Some points, one per row:
[-0.2  0.9  1.2 -0.1 -1.3 -0.5 -0.8  1.6  1.3 -1.3  0.9 -0.7 -0.7  0.3  0.4
  0.0]
[-0.2  0.0 -0.1 -0.7 -1.0  0.1 -0.2  0.1 -0.3 -0.1  0.0 -0.5 -0.2  0.8  0.0
  0.3]
[ 1.3 -2.3  0.6  0.5  6.9 -2.3 -0.6 -1.6  3.1  0.2  2.5  1.3  0.8 -2.0 -1.7
  0.5]
[ 1.5 -0.9 -0.6 -1.4  4.9 -1.2 -0.4 -1.4  2.8  0.9  1.8  1.3  3.5 -1.7 -2.2
  0.3]
[ 0.4  0.6  0.4 -0.8  0.7 -0.2 -0.2  0.6  1.3 -0.4  0.8 -0.3  0.3 -1.0  0.0
  0.6]
[-0.7  0.4  0.2  0.1 -1.3 -0.9  0.4  0.0 -0.7 -0.9  0.6 -0.3 -0.3  0.4  0.8
  0.4]
[-0.5  0.3 -0.5  1.2  1.5  1.0 -0.9 -0.8 -0.3 -0.4 -0.1 -0.2 -0.4 -0.2  0.2
  0.5]
[-0.6  0.2  0.7  0.4  0.7  0.2 -0.2 -0.4  1.3  0.5 -0.3  0.2 -0.7  0.6 -0.7
  0.3]
[ 0.5  0.2  1.0 -0.4 -0.1  0.2  0.1  0.0  1.0 -0.1  0.3 -0.5 -0.3 -0.5 -0.3
  0.1]
[ 0.9 -1.6  0.3  0.4  2.6 -1.4  0.1 -0.4  0.8  0.5 -0.5  1.0  0.5 -0.4 -0.8
 -0.3]
[ 0.6 -0.5 -0.1 -1.5  2.1 -0.6 -0.3  0.5  1.7  1.1  1.4  0.5  0.8  0.0 -0.2
 -0.9]
[ 0.0  0.4 -0.8 -0.2  0.7 -0.6  0.7 -0.5 -0.1  0.0 -0.3  0.4  0.0 -0.5 -0.1
  0.0]
[-1.6  3.0  1.5  0.5 -6.9  1.6  0.7  1.6 -1.8 -1.6 -2.5 -3.1 -1.2  0.0  2.1
  0.3]
[ 0.0 -0.7  0.4 -0.3 -0.2  0.5  0.0  1.2 -0.2  0.6 -0.2  0.5  0.1  1.0 -0.4
  0.8]
[ 0.0  0.5 -0.3 -1.2 -3.8  0.2  1.2  1.2 -1.6 -0.1 -1.0 -0.2 -0.4  1.1  0.4
  0.2]
[-1.6  0.2  0.2 -1.2 -1.6  1.6 -0.1 -0.1 -0.3  0.4 -1.1 -1.8 -1.2  1.2 -0.3
  0.6]
[-0.3  0.5  1.0  0.8  0.0 -0.2  0.2 -0.4  0.5 -0.6  0.3  0.4 -0.7 -0.2  0.2
  0.1]
[ 0.9 -1.5  0.8  0.7  0.4 -1.7  0.4 -0.7  0.7 -0.5  0.1  0.8 -0.6 -0.2 -0.5
  0.0]
[ 0.8 -1.1  0.3  0.4  1.7  0.0 -0.3 -0.1  0.0  0.0  0.5  0.5 -0.7 -0.9  0.1
  0.1]
[-1.1  0.9 -1.4 -0.6 -1.9  1.8  0.2  0.3 -1.6  0.0 -1.0 -0.8  0.2  0.8  1.1
 -0.4]
[ 0.4 -1.8  1.2  0.6  3.8 -0.5 -0.3  0.1  1.3 -0.3  1.1  1.4 -0.1 -0.5 -0.8
  0.8]
[-0.4  0.5  0.9 -0.2 -2.1 -0.1  0.2  0.4 -1.0 -0.3 -0.5 -0.5 -1.1  0.3  0.5
  0.0]
[ 0.4 -0.4 -1.1  0.1  1.5 -1.0  0.1 -0.5 -0.2  0.2  0.5  0.2 -0.6  0.7 -0.4
  0.0]
[ 0.9 -1.6  0.5  0.4  3.4 -1.3 -0.3  0.0  2.1  0.3  1.4  1.3 -0.4  0.9 -1.4
  0.7]
[ 0.5 -0.3 -0.2 -0.1 -3.2 -0.6  0.3  1.0 -0.5 -1.0 -0.9 -0.3 -0.2  0.6  0.9
 -0.6]
[-1.5  1.5  0.0  1.4 -6.9  1.3  0.8  1.6 -4.1 -0.8 -2.7 -1.1 -0.9  1.9  3.3
 -1.0]
[-0.8  1.6 -0.2  0.7 -3.4  0.9  0.5  0.4 -2.7 -1.1 -1.5 -0.9 -1.2  0.7  1.1
  0.1]
[ 0.1  0.6 -1.1 -0.3 -1.1  0.3  0.0  0.2 -1.0 -0.1 -0.4 -0.1  0.0  1.0  0.7
 -0.6]
[-0.3 -0.3  1.0 -0.6 -1.4 -0.1  0.4  0.3 -0.1  0.0 -0.2 -0.4  0.0  0.5  0.5
 -0.1]
[ 0.8 -0.9 -0.4  0.4  2.5 -0.3 -0.3 -0.6 -0.1  0.3  0.1  1.2  0.0  0.0 -1.0
 -0.3]
[ 0.6  0.3  0.0 -0.5 -0.6 -1.2  0.0  0.1  1.0 -0.1  0.6  0.5 -0.2 -0.1 -0.1
  0.4]
[-0.2  0.6  0.5  0.6 -2.7 -0.2 -0.2  1.0 -1.1 -0.7 -0.4 -0.5  0.4  1.0  0.9
  0.1]
[ 0.1 -0.6  0.3  1.4  0.0 -0.5  1.5 -0.3 -0.6  0.3 -0.1  0.7  0.5  0.1  0.3
 -0.8]
[-1.4  1.0 -0.3  1.0 -4.1  2.2  0.4  0.4 -2.2 -0.5 -2.4 -1.6  0.0  0.8  1.6
 -0.5]
[-1.6  1.3  0.5  0.5 -3.9  1.5  0.5 -0.1 -2.1  0.1 -0.9 -1.3  0.3  2.3  0.8
 -0.1]
[ 0.1  0.0  0.0  0.6  0.4 -0.3  0.0 -0.2  0.4  0.0 -0.8 -0.8  0.0  0.7  0.0
 -0.4]
Then 10 other points, each followed by its number:
[ 0.2 -0.8  0.3  0.9  2.1  0.2 -0.8 -0.1  0.6  0.4 -0.1  0.5  1.0 -0.4 -0.9
  0.3] 0
[-1.4  1.0 -0.5  0.8 -4.5  1.6  0.5  0.9 -2.7 -1.2 -1.4  0.2 -0.4  0.6  1.6
 -0.4] 1
[-0.6  0.4 -0.1 -0.1 -2.9  0.8  0.6  0.1 -1.5  0.6 -1.0  0.1 -0.1  1.9  0.2
 -0.3] 2
[-1.7  1.4  0.8 -0.4 -4.9  2.2  0.3  0.5 -3.1  0.2 -2.4 -1.9 -0.7  1.5  0.8
  0.0] 3
[ 1.3 -0.6 -1.1 -0.3  3.0 -0.7 -0.6 -1.2  1.5 -0.9  0.9  0.9  2.1 -1.0 -1.0
 -0.8] 4
[ 0.5 -0.8 -0.7 -0.3  2.2 -0.2  0.1 -0.4  0.0  0.2 -0.2  0.5  0.6 -0.6 -1.2
 -0.2] 5
[-1.2  1.2 -0.3  0.2 -3.9  1.6  0.4 -0.2 -2.1 -0.1 -2.2 -1.3 -0.4  1.4  1.3
  0.0] 6
[ 0.8 -0.9 -1.0 -0.3  2.5 -1.7 -0.4 -0.6  1.3  0.1  1.4  0.0 -1.0  0.2 -1.0
  1.1] 7
[-0.4  1.0 -0.5 -0.4 -1.6 -0.2  0.1  0.0 -1.0 -0.5 -0.5 -0.7 -0.2 -0.7  1.1
  0.1] 8
[-1.2  1.8 -0.1  0.1 -3.5  0.6  0.6  0.9 -1.6  0.3 -1.1 -0.2  0.1  1.3  0.6
  0.3] 9
Which of these numbered points is nearest to each point below, ignoring the direction in which the first points spread most? Its number follows each.
[-0.3  0.6  0.2 -0.2  0.0 -0.3  0.0  0.1 -0.4  0.5  0.3 -0.2  1.6  0.5  0.6
  0.3] > 9
[-1.4  1.8 -0.7 -1.1 -9.9  3.1  1.2  2.0 -4.4 -0.6 -3.2 -1.4 -1.0  3.6  2.7
 -0.6] > 2
[ 0.3  0.0 -0.8 -0.4  0.0 -1.2  0.4 -0.8  0.0 -0.1  0.8  0.3 -0.8  0.4 -0.1
  0.4] > 7
[-0.1 -1.2 -0.6  1.2  3.7 -0.6 -0.2 -1.4  0.8 -0.1  1.0  2.1  0.2 -1.4 -0.7
  0.2] > 1
[-1.0  0.3  0.6  0.3 -0.5  0.6 -0.2 -0.3 -0.3  0.4 -0.5 -1.0 -0.2  0.4 -0.8
  0.6] > 3
[-0.1 -0.3  0.6  0.3 -0.1  0.8  0.2  0.3 -0.3 -1.0  0.5 -0.1 -0.5  0.3  0.6
 -0.1] > 1
[-1.8  1.6 -0.1  0.4 -3.6  1.8  0.3 -0.2 -2.1 -0.6 -2.4 -1.4  0.1  0.6  0.9
  0.0] > 6
[-1.6  1.5  0.6 -0.7 -6.1  1.6  0.0  1.1 -2.4 -0.2 -1.9 -1.9 -2.0  2.2  1.7
 -0.5] > 3
[ 0.9 -0.8  1.3  1.0  2.7 -0.3 -0.5  0.0  1.4  0.2  1.3  0.2  0.0 -1.3 -0.7
  0.7] > 0
[-0.4  1.3 -0.7 -0.5 -2.0 -0.2  0.3  0.5 -0.9  0.2 -0.7 -0.1  0.5  0.6  0.4
 -0.6] > 9
[-0.9  1.3 -1.2  0.2 -4.4  1.9  0.4  1.9 -1.8 -1.7 -1.4 -0.3  0.5  0.4  1.3
 -0.6] > 1
[ 2.0 -2.2  0.6  0.7  7.4 -1.8  0.4 -2.4  2.7  0.2  2.1  2.5  1.5 -1.8 -1.7
 -0.4] > 1
[ 0.5  0.1 -1.1 -0.5 -1.6  1.5  0.2  0.1 -1.5 -0.4 -1.5 -0.6  0.5  0.5  0.3
 -0.3] > 5
[ 1.9 -1.5 -0.7 -0.3  7.2 -2.8 -0.4 -2.6  4.0  1.0  3.1  0.5  0.9 -3.3 -2.2
  0.5] > 8
[-1.3  1.6 -0.5 -1.1 -6.2  2.1  2.2  1.6 -3.7 -0.4 -2.3 -0.1 -0.6  3.3  1.6
 -0.8] > 2
[ 0.1 -0.3 -0.6  0.7  4.0 -0.3 -0.3 -0.2  1.8  0.4  1.0  1.6  0.5 -1.1 -1.0
 -0.5] > 1
[-0.5  0.2  0.1 -0.4 -2.9  0.7  0.1  1.0 -1.7 -0.6  0.1  0.0 -1.6  1.7  1.3
  0.6] > 7
[-1.6  0.4 -0.6  0.5 -4.6  1.8  0.5  1.7 -3.1 -0.7 -2.4 -0.8 -0.7  1.8  1.9
 -0.2] > 1
[-0.4  0.8 -0.3 -0.2 -4.3  1.3  0.0  0.8 -2.1  0.8 -1.7 -1.6 -0.5  1.0  2.2
  0.1] > 6
[ 0.3 -0.2  0.6  0.5 -0.2  0.1 -0.1  0.2 -1.0 -0.4  0.0  0.0 -1.1  0.1  0.6
  0.3] > 1
[ 0.2 -0.3  0.2  0.3  1.5  0.0 -0.1 -0.9  1.0 -0.6  0.8  0.4 -0.3  0.0 -0.4
 -0.1] > 6
[ 0.2  0.2  0.1  1.1 -0.9  0.5 -0.6  0.1 -0.6 -0.6 -0.6  0.1  0.3  0.6  0.7
 -0.2] > 0
[-0.3  0.1 -0.3 -0.4  1.8  0.3 -1.0 -0.7  0.9  0.9  1.2  0.3  0.5  0.2 -0.5
 -0.4] > 6
[-1.0  1.6  1.4 -0.9 -3.0  1.4 -1.1  0.5 -0.6 -0.4 -0.6 -2.0 -1.7  0.1  0.9
  0.6] > 3
[ 0.3  0.3 -1.1  0.1 -0.5  1.1 -0.1  0.8 -0.2 -0.9  0.2  0.4  0.8 -0.4  0.0
 -0.9] > 4
[-0.2  0.5  0.8 -0.2 -4.0  1.4  0.1  0.3 -1.3 -0.8 -1.1 -0.8 -0.8  1.0  1.2
 -0.5] > 6
[-0.8  1.3 -0.4 -0.8 -2.6  0.2  0.8  0.6 -0.7 -0.5 -1.1 -0.9 -0.8 -0.5  1.1
  0.3] > 8
[ 0.3 -0.9 -0.3  2.0 -0.2 -0.1  0.3 -0.2 -3.5 -0.3 -1.0 -0.4 -0.5  0.1 -0.1
  0.0] > 5
[ 0.5 -0.5 -0.2 -0.1  2.5 -1.0  0.1 -0.2  2.0  0.7  0.7  0.8  0.5 -0.6 -2.0
  0.1] > 9
[ 0.7 -0.9 -0.8  0.1  2.1  0.3  0.1 -0.6  0.3  0.3  0.2  0.8  0.0 -0.3 -0.6
 -0.7] > 5
[-0.1  0.7  0.5 -0.8 -0.8 -0.4  0.1 -0.5  0.5 -0.6  0.6 -0.2 -0.3 -0.6  0.1
  0.0] > 8
[-0.1  0.2 -1.0 -1.4 -0.7  0.0  0.4  1.0 -1.8  0.4  0.1  0.8  0.3  2.0  0.9
 -0.1] > 2
[-0.1  0.6  0.0  0.1 -0.6  0.8  0.1 -0.3 -0.2  0.4 -0.9 -0.4 -0.3 -0.4 -0.5
  0.2] > 6
[-1.3  0.8  0.9  0.1 -2.5  0.9  0.2  0.8 -1.8 -0.3 -0.8 -0.6 -0.9  0.5  0.9
  0.1] > 3
[-0.4 -0.5  0.6 -1.1  1.0 -0.1 -0.4  0.6  0.8 -0.3  0.1 -0.1  0.4 -0.1 -0.3
  0.2] > 3
[ 1.9 -2.0 -0.2 -0.1  6.0 -0.7 -1.1 -0.1  3.1  0.0  1.4  1.0  2.0 -2.5 -2.2
 -0.7] > 4
[ 1.6 -0.7  1.1  0.2  6.7 -2.6 -1.3 -1.1  4.5  0.4  3.0  1.9  1.4 -3.6 -2.2
  0.1] > 8
[ 0.6 -0.6 -1.4  0.0  1.2 -0.4 -0.8 -0.8  0.5  0.2  0.6  0.1  0.2  0.2 -0.5
  0.0] > 6
[ 0.4 -0.2 -0.7 -0.9 -0.7  1.2 -0.1 -1.1 -1.0 -0.7 -0.6 -0.4 -0.6  0.6  0.5
 -0.6] > 6
[-0.8  1.5  0.3 -0.4 -2.6  0.8  0.3  0.3 -1.1 -0.2 -1.9 -1.2 -1.7  0.7  0.9
 -0.2] > 6
[ 1.4 -1.3 -1.3 -0.9  2.8 -0.4  0.0  0.0  1.7  0.2  1.4  0.6  1.2 -1.0 -0.7
 -0.4] > 4
